In the rows, 128 means zero.
R: a few groups of rows, each row roughly a mix of its group's hidden directions:
R (75 x 10):
[152 131 121 139 175 145 112 80 143 98]
[161 126 133 140 105 95 166 152 158 161]
[129 164 169 152 144 155 105 112 91 110]
[134 146 141 111 126 150 167 110 103 184]
[111 85 90 95 117 113 136 133 164 150]
[122 174 173 158 158 123 111 112 114 140]
[134 118 140 149 81 106 73 141 138 111]
[149 169 186 158 134 120 139 120 114 132]
[159 136 126 143 143 98 105 81 150 92]
[167 130 122 152 141 83 127 103 149 89]
[106 142 147 129 157 153 81 89 106 114]
[150 97 100 122 100 96 150 147 167 148]
[123 90 96 102 81 119 150 157 134 135]
[163 113 125 168 126 112 99 129 143 78]
[130 89 129 114 69 155 103 138 127 142]
[147 78 95 131 110 116 130 166 145 100]
[108 88 72 97 124 137 127 143 143 110]
[112 165 121 132 165 133 166 143 97 94]
[134 110 145 133 134 191 118 142 115 171]
[141 136 103 126 111 112 191 167 130 121]
[116 120 136 112 132 101 168 144 161 180]
[112 104 77 131 162 131 85 121 144 116]
[125 176 156 129 102 123 160 102 121 165]
[136 116 94 110 110 98 173 148 163 147]
[153 137 81 139 137 115 116 105 134 74]
[113 150 128 112 125 124 194 162 123 146]
[139 180 164 145 154 140 132 87 121 132]
[76 137 140 83 125 145 128 122 102 159]
[144 161 110 130 150 151 129 64 140 130]
[101 130 151 131 149 166 95 125 83 102]
[82 132 100 96 155 149 101 100 123 145]
[155 131 141 142 72 101 165 142 130 149]
[147 78 74 131 116 119 113 140 149 117]
[127 106 68 101 138 154 126 106 148 106]
[160 98 83 140 105 118 146 144 157 100]
[132 129 97 144 176 140 106 116 153 84]
[138 104 89 141 165 134 102 130 151 85]
[113 127 141 124 71 88 115 159 131 151]
[90 112 134 107 129 166 127 165 123 172]
[98 132 115 100 134 135 185 160 110 148]
[171 179 154 161 114 125 136 114 118 119]
[68 132 119 97 131 163 96 132 127 128]
[85 116 140 122 169 137 153 169 100 125]
[94 102 116 100 119 139 167 175 117 139]
[119 125 129 113 69 108 158 145 122 168]
[132 123 90 106 99 116 182 156 144 132]
[126 115 116 115 131 91 172 147 165 166]
[135 96 99 122 130 111 83 91 164 127]
[175 129 97 134 111 136 139 76 145 142]
[175 125 124 151 161 93 161 113 145 111]
[144 131 132 153 79 97 89 130 128 94]
[115 91 68 105 119 133 129 144 149 107]
[127 148 136 129 112 147 72 78 123 113]
[127 109 123 151 111 111 79 150 146 81]
[149 93 125 166 125 129 101 169 142 94]
[148 123 120 132 191 165 150 104 131 120]
[116 132 146 107 104 126 155 142 117 194]
[143 146 135 149 143 134 75 81 125 104]
[175 124 131 156 115 117 158 150 147 85]
[149 162 119 163 164 130 132 110 156 88]
[83 127 130 112 90 160 103 161 108 139]
[121 97 93 117 144 92 165 156 157 136]
[128 152 126 105 144 148 183 106 104 160]
[172 139 141 136 158 126 137 72 137 148]
[143 170 181 151 117 117 144 114 114 154]
[163 134 119 152 147 109 118 90 138 76]
[144 92 82 117 95 112 151 155 148 120]
[91 112 97 114 179 119 149 147 121 103]
[95 149 118 102 172 107 153 107 151 152]
[136 90 103 112 94 112 157 161 154 149]
[115 122 103 105 174 165 116 112 136 87]
[107 107 140 133 84 123 95 178 134 144]
[118 134 126 108 179 176 134 94 126 146]
[172 112 124 166 141 118 126 149 147 81]
[100 120 125 120 90 112 152 187 115 141]
which group is each row in? (one row of each group first):
[123 127 162 101 86 127 147 129 98 173]	<12>
[133 154 118 105 69 162 153 131 111 124]	<59>
[128 127 128 111 144 95 188 144 136 165]	<58>

[133 139 144 113 153 165 123 82 125 175]	<58>
[125 135 117 109 176 167 110 84 126 109]	<12>
[96 120 123 131 82 120 94 170 122 101]	<58>
[128 100 87 98 96 113 157 142 160 145]	<59>
[130 112 89 120 134 95 177 159 152 129]	<59>
[151 124 129 127 73 130 167 167 127 145]	<59>
[116 117 103 88 77 131 167 131 130 147]	<12>
[100 113 127 130 83 128 108 187 120 125]	<58>
[152 113 125 156 145 121 83 111 154 84]	<58>
